Here is a table of points, one per row:
   0  -29   45  -52  -48   79    7   -1  -15   86   -8  -40   26   44   -4  -43  -35   -4  -51   22   38   18   21  -50  -34  -13   50   -6 -104    0  -24    8
 57 -24  50  -2 -42   7   0 -66  -5 -16  33  17  38  25  -4  88   0  -8  71   8  35  12 -21 -12 -21 -38  16   0  14 -15  -7  17
  25  -29   -9   85   45 -127    7   -4   -7    9  -36  -11   35  -19   12   22   -2   -8   47   16  -40   66  -13  -24   35   40    7   -5    2    7    4   27
-52 -23 -70   5  19 127   3  13  16 -75 -42 -10 -49 -22   3  47 -16   8  -8  96 -21  -4  12 -44 -61  -1   4 -12  14   1 -64 -41
 44 -34  38 -15  65   6  44  92  13 127 -48  -8  -9  -7  37   4 -33  -7 -48  37 -25 -10  -1   8   6  24  -7  20  48 -13  43 -45
 26  33  20 127 -36  26   2  -2   1  36 -12  21 -19  -3   4  36   9 -13 -80   8  58 -32  36  18  -1  30  15 -11 -12   7  24 -31
 23   1  62  15 -21  20 -16 100  18  11 104   2  18 -15  48 -32  36  11 -38 -34  -3   0  33  39 -69 -52  -6  45  12  19 -25  24
-127  -18   54   17   -5   34   -4   40  -25  -15   -5  -13   90    4    8   53    5   -7   54  -42    6   25  -73  -42   23  -12   -1   24  -20    6   11  -71
  4 -21 -31 -26 -25 -14  -1 -39  20 -36  36   1 -42 -13   1  26 -35 116 -26 -26 -32 -26 -15  -1 -12  17 -16 -33  -9 -36 -54 -36
-28 106   5 -46  22 -23  15  29  12   5  -2  27 -29   2  -4  -8 -22  16  60 -52  32  48  -4  83 -13  25  -9 -30   3   0  13 -10
 28 -32  51   6  48  32  -2 -97  28 -39 -80  14  -5  72  -7 -15 -46  -1  -5 -65  49  -2   1 -28 -60   1  10  15  92   6  21 -40
-26   6  -1  29 -14  21  12 -22 -25  18  46  36 -13 -30  17  37  -4  -9  76   5 -14  24  -1  51 -45  54   7 -14  19 -12  62  77
  5  91   7  28 -56  33 -14 -10  16   0  -3  31  -1 -24  20  47 -26   5 -15  37 -26  96 -46  40   6  11   5 -23   5  21  17  34
  6 -17 -25   2 -13  43 -20  35  -8  65  29  31  -2 -44 -16  42  72 -15  11  -6  23  10  38 -49 -43 -12  40 -26   9 -22  12 -50
-18 -25 -53  81 -16  -4 -17 -23  15 127   9 -65 -73  -3   5  -7 -41 109  51 -15 -22 -37 -18  12   0 -51 -21 -13 -17 -15  -6  26
  51  -39  -44    2   30   38   12  -18  -37  -58   12   13    4 -105  -12   -8  -49   17  -69   22   35   44    9  -26   55  -11   44   11  -17   25   53  -20
 17 -31  15 -67 -32  37  -6 -12  28  11   5   2 -28 -36   4  16 -10  -9  12  70  43   6  50  36 -29   8  53 -28   5 -14  31  -6
-30 -50 -25 -28 -42 -44 -25 -12 -21   7  -9  30 -33 -18  -4  51   9 -22  23 -39  23 -64  55  35 -16 -59  34  -4  35 -18  16  26
-19 -41  -8 -19  14 -44 -17  44 -80 -42   4 -19 -20  49 -16  26  45 127 -24 -21   5  -8   3 -64 -25 -29 -30   0   7   3   9   9
 11  -3 -27 -32 -15 -31 -22 -38  10 -19 -21  -9 -34  39  17 -34 -20  -3 -32  55 -15 -23 -70  19 -35  27   7   7 -49 -33 -17 -19
 -8 -18 -28  34  28 -36  16  21 -37   6 -27  38  33   6  30  -8 -22  12  72  39  44  73  27   7   6  74   3 102 -79  15  -8  75
-15   1   3 -19 -12 -58  -8 -22 -23  -9 -21   9 -13  17 -21 -12 -49 -13 -56 -23  -4  -5 -15 -28 -50  13 -14  14  37 -14 -63 -51
  -5   19  -58  -14  -64  -12   10   20   21  -39  -45 -127  -16  -20    7    8  -37  -22  -17  -29    9  -42   21   22   51   -2   35    4   30   13   88  -13
-43  87 -34 -33  49 -26 -17 -37  -1   2  18  43  28  -4 -19  53  23  47 -63 -23 -19 -37  18  34  50  22   2   8  47 -28  46  11
 55   2  81  -4  -5   4   2 127  55 -77 -77 -13  -8 -26  -8   2  57  57  11 -16  12   5  14  46  36 -28  -8  19  24 -27 -28  -7
   1  -28   38   30  -37  -13   -9   45  -15  -20   16  -18  -18  -34 -127  -46  -12   -8   21  -37  -14   23  -39  -31   -3   88  -23   -8  -10    1    4   58
  -3   10   -5  -37  -32   -2  -28  -21  -30   18   -6   -5   32  -18  -16  -17  -20  -32  -44   82   25    1   29    8   12  -17 -127    0   13    1   -4  -23
 25  34  68  16 -34  15  -1 -48  -4  21 -25  45  -4 -41 -10  56 -11   4  -1  66  17 -11   1 -14  -8  25  37   5  28  12  23  64
 15  53  60   9  56  56  13   3 -46 -59  54 -44  -8  64 -13 -61 -40  14   1 -25   0 -32  40  45  72   7   8 -21   5 -12 -62  15
 -52  -11  -14  -26  118  -39   -3  -12  -26  -28  -14  -19   -7  -55   -3  -23  -22  -24 -104    0    5  -23  -27    9  -57  -58    8    7  -28   12  -29  127
 60  12 -29  20   0 -21  10  22 -18 -54  10  -7  26  12 -33  42  21   0  28 127   5 -40  -2 -57 -28 -31  18  -1 -36  12 -15 -27
  6 -14  19   8  61  42 -17 -52  -5 -31  -8  -8 -13  47  10 -11 -31   9   3   8 -31  29 -56  15 127 -47  -4  28  14   0 -42   3
-13  -1 -58 -23 -16 -24 -20   1  19   7 -14 -50 -40  25  -9 -12  -1  -9 -15  -9 -22   1 -40  -3 -27 -45 -17  13 -18 -34  13 -11
 33   9  34 -29  43  51 -21   9 -33  23 -21  -2 -19  59 -20  65  25 -16  18  20  37 -18  27  22  40 -23  -1 127 -24 -19  38 -15
 11 121 -55   2  -3  39 -16 -10 -16 -14   3  15  -9 -38   3 -44  12 -28   7 -44 -14  -9  35 -85  89 -91  -3  -1 -35  -6   1  30
 10  -8 -59  -7  16  -2 125  -2   2 -23  -2 -22  -9 -22  22 -33 104 -23  -1  -1 -26 -32 -40 -23 -12   4  -9  11 -47 -60  -4   1
-36  -7  -2 -18  27 -37 -19 -11   8   7 -42  16 -58 -34  -1 -59 -29   0  -2 -11  12  -9 -48  -6 -48 -39   1  -3 -13  -8 -39  -1
-48  -8  53 -25 -14 -63 -15 -48  -5 -44  17 -50   9 -36  21 -62  73  -1 -36   0 -35  23 -14 -51 -40  -3   5  18  37 -41  81 -24
   1  -15   17   -6  114    5  -22   41   80  -16   18   36   -6   87    4   10   21   -3  -12    8   -8    9  -49  -41   64  -20  -41 -127  -19   23   83    9
 52 -13  -3  37  65  52 -27 -14   7 -65 -29  11   2  69  16 -40  27 -20  -8 -62  59 -17 -12  38 -49   1 -25  19 -41   5 113  -1
 22  -4  83  -6   0  14 -12 -31  32  28   3 -54  69  -2 -17  -7 -68  -1  35  34 -18 -49  38 -19 -30 -47   8 -53 -65 -17 -13  11
-40  84 -16  27  26 -33  -2   2   9 -15  13 -15 -63  56  22  14  -2 -24  30  24 -44  37  57   7 -47  93  -8 -22 -38  16 -60  16
 29 -64 -39 -22 -32  14  -2 -18  25  17  -5  12  28  17   6  85   6  -1  17   4  49  52  25  20  -8  37 -11   1   6 -46 -11  92
 -8 -12  -5 -14 -42 -25 127  -4  12 -28  -9   4 -15  27 -10  15  -5 -17 -10 -26  -3 -11  -7 -31   1 -26 -37 -16 -34 -14 -21 -15
 26 -22  85 -22  41  -1 -14 -26 -40  30  24  19 -35  -8  -3  22  22 -19  44  35  28 -43  75 -33  17   7  34 -27 -30  22  48 -34
 65 -12  34 -33 -17 -49   8  17 109 -25 127   5   7 -28  27  33   4 -25   9 -28  12  12 -17  37  -8   2 -22  71  16  84 -17 -40
 36  96  -3 -25  41  30   9 -24 -43  14  28 -19  -3 -70 -14  43 -82  13   2 -56  24   3  18 -28  26  -1  37  -8 -32  24 -20 -93
 20  60  20  29 -55  36  -8 -29  -7  64  -3 -20  -6  -4  21 -18  19   5  -8  28  -9  57 -47 -10 -10  49  24  -6  68 -21  -2  60
-10  12 -37  25   9 -23   3 -13   3   4  -4 -20 127 -17  -7 -18 -17  13  29  60 -31 -17 -68  30 -26 -25  13  14  -4 -15  12 -50
-23  94  15 -44  10 -14  20   8  20  64 -29   5 -12 -24  11 -14   0 -11  29   5  19   4  41 -41  38  33  24   1  29  28   4  35
-26 -28 -33  38  13  48   1  -1  -1 -21   0 -54 -51 -23  26  47  -1 -24  55 -39 -33  72  14 -44   8 110 -58   8  19 -10 -13  90
 64  -9  33 -28  40   3 -14 120 -22 -11  -8  42  -9  -2  52  -9 -60  67   5 -34 -19 -49 -83  21   1  35 -21  -3   5 -37 -21  10
   3  -47  -25   21  -28    8  -34  -18    6  -19   13  -24  -40    4   16 -111    1  -11   80  -25    6   96  -49  -18    6   32    5  -12  -17  -10   -9  -17
 10 127 -35 -54  -9  -5 -18 -14  29 -23 -50   3  37   1  -2   2  17   5  -7 -40 -21  13  19   8 -41  42  -5   6 -28  -5  16   3
 38 -12  42  18  39  29  -9 -69  45  62 -29  28   0 -43 -11 -42 118   1  12 -57 -49  -1  44 -27   9 -11  -7  17   8 -68 -51 -36
 -2 -52  35 -10  34  30  -3  45  28  13  12 -10   0  13  13  -5  54  -9 -64  28  46  25  46  78  35  23  26 -25  33 -20 -11 -32
 11 -12   8 -19 -21  14  39 -37 -61  45 -59 -30 -15   3   2 -29 127  36   6  -4 -17  -7 -24  44 -14 -12  -2 -32  22 127 -39  -3
  -8  -28  -18    9   20  -27  -11   16  -50  -15   17  -17  -45  -12    6   22  -30 -127  -23  -56  -30  -37  -50  -10  -23  -25  -17  -18   10  -10  -35  -17
 11 -20 -24 -16 -40 -43 -18   7  -8  15  -4  10 -33  -7 -17 -13 -33  -9 -54 -28 -43 127 -11  -1 -25 -82  -3  -8 -57  -7  -2 -49
-41 -14 -36  71  18 -46  -1  16  -3  18   2 -47  81  30  -2  -5 -36   6  58  35  43  31 114 -21 -12 -37   5  -5  17 -12 -65   5
   8 -103  -56  -57  -27   -1  -40   -7   10    3  -54   26   85  -40   12  -14  -33  -11   -6  -71  -61  -53   30  -19   26   88  -14  -19  -38   71  -25  -25
-10 -18 -63  14  14  21  -2  39 -13   8   1 110   9  94 -11 -49 -10   0 -27 -24  26  16  27  23  18  -8  24   8  64   1  54 -36
 13 -13  84   5 -80 -41  -4  42 -45 -47  -1  -4  -6 -16 127 -39 -18   3 -35 -27 -11 -23  -6 -85   6  16 -24  -9  -3   6  -2  23
-27 -33 -11 -26  21  32  96 -62 -32  33  65  29  23 -27  -2 -53  44  41 -26 -21  36  -4   8  84  16   8  -2  -7  44 -29  45   1
 -8 -29 -14  33 -23 -40 -10 -14   9   2  18 -16  79  22   7  86 -24  -6  -5   2   3  42  17  34  -3   8  27 -34 -13  -7 -41  29
-45 -13 -34   6   1 -16 -12 -16 127   2 127   6 -29  19 -13 -20 -24   2 -24  -1 -14 -43 -20 -65   0 -10  -9 127   0 126 -11   8
  4   4  30 -10   4   7 -29 -14   2  95 -23 -22  -1  -3 -19  70  96 -24 -22 -51   6 -26 -51  16  -1 -14   8  -4 -48 -22 -67  -1
 12 -25 -58 -31 -54 -24 -43  -7 -52 -14  27 -19  -2  35  -7  25  61 -24 -41 -39  40  -2  18  21  15 -12  33 -31   2   1 -26 -12
  3   3  18 -34  13  19 -17   5  23 -16  -8  13 -11  -5 -17   2  30 -26 -10  69  60  -1  29   7  48   2  72 -18  77 -10 -29  -8
 44  17 -23 -34   5 -11   8  75 -37  24   5  52 -11  56 -13  -3 -28 -35  68   3  38 -27  -9   9 -10 -33  20 -11 116  17  54  23
  3   6 -41  25 -18  22 -16   2  18 -22  -6   0 127 -19   2 -73   0 -12  30   9  19 -79 -56 -15 -19   7 -12 -26  13 -13 -52   7
-14   5 -19   9  -8 -34 -35 -18 -67 -23  43  -8 -57 -24  10 -32  20 -10  48  98 -22 -54 -64  10  -6  11 -23  13  -9 -19 -19 -62
-52  39 -22 -23 -91 -31 -19  -9  25 -15 -16  56 -29  27  -5 -42 -10 -10 -50   4  35 -53  -3 -18  82  32  53   4 -62 -37   6  -6
  24  -12   34   -2    7   44    4   32  -32  -23    7   41   21   96  -23  -18  -20   -4  -17   13 -127   -8   32   38    5  -17   22   29   25    0   57    0
-65 -34   9  37 -51   2  -3 -22  27 -67 -55  96 -42 -83   4  -8 -43  -4  61  10 -19 -47  50  87 -13 -62 -16 -16 -22  21  53  -7
There is one direction along which these points spread out most. Take the direction at right angles to it along which they spread out most. Then take the direction at right angles to both along which they spread out most. Go by this last direction. How many in every 100 of the points above lie lower along it than each point below? Answers are rounded to whole numbers. More than half of the points above lie lower than the first one.
 12 -25 -58 -31 -54 -24 -43  -7 -52 -14  27 -19  -2  35  -7  25  61 -24 -41 -39  40  -2  18  21  15 -12  33 -31   2   1 -26 -12 : 85
   1  -28   38   30  -37  -13   -9   45  -15  -20   16  -18  -18  -34 -127  -46  -12   -8   21  -37  -14   23  -39  -31   -3   88  -23   -8  -10    1    4   58 : 8
  3   6 -41  25 -18  22 -16   2  18 -22  -6   0 127 -19   2 -73   0 -12  30   9  19 -79 -56 -15 -19   7 -12 -26  13 -13 -52   7 : 67
-19 -41  -8 -19  14 -44 -17  44 -80 -42   4 -19 -20  49 -16  26  45 127 -24 -21   5  -8   3 -64 -25 -29 -30   0   7   3   9   9 : 29
   1  -15   17   -6  114    5  -22   41   80  -16   18   36   -6   87    4   10   21   -3  -12    8   -8    9  -49  -41   64  -20  -41 -127  -19   23   83    9 : 1
-41 -14 -36  71  18 -46  -1  16  -3  18   2 -47  81  30  -2  -5 -36   6  58  35  43  31 114 -21 -12 -37   5  -5  17 -12 -65   5 : 75
-15   1   3 -19 -12 -58  -8 -22 -23  -9 -21   9 -13  17 -21 -12 -49 -13 -56 -23  -4  -5 -15 -28 -50  13 -14  14  37 -14 -63 -51 : 59
-45 -13 -34   6   1 -16 -12 -16 127   2 127   6 -29  19 -13 -20 -24   2 -24  -1 -14 -43 -20 -65   0 -10  -9 127   0 126 -11   8 : 27
-10  12 -37  25   9 -23   3 -13   3   4  -4 -20 127 -17  -7 -18 -17  13  29  60 -31 -17 -68  30 -26 -25  13  14  -4 -15  12 -50 : 72
 25  34  68  16 -34  15  -1 -48  -4  21 -25  45  -4 -41 -10  56 -11   4  -1  66  17 -11   1 -14  -8  25  37   5  28  12  23  64 : 76
  4   4  30 -10   4   7 -29 -14   2  95 -23 -22  -1  -3 -19  70  96 -24 -22 -51   6 -26 -51  16  -1 -14   8  -4 -48 -22 -67  -1 : 96
 22  -4  83  -6   0  14 -12 -31  32  28   3 -54  69  -2 -17  -7 -68  -1  35  34 -18 -49  38 -19 -30 -47   8 -53 -65 -17 -13  11 : 95
 -8 -29 -14  33 -23 -40 -10 -14   9   2  18 -16  79  22   7  86 -24  -6  -5   2   3  42  17  34  -3   8  27 -34 -13  -7 -41  29 : 71
 -8 -18 -28  34  28 -36  16  21 -37   6 -27  38  33   6  30  -8 -22  12  72  39  44  73  27   7   6  74   3 102 -79  15  -8  75 : 7
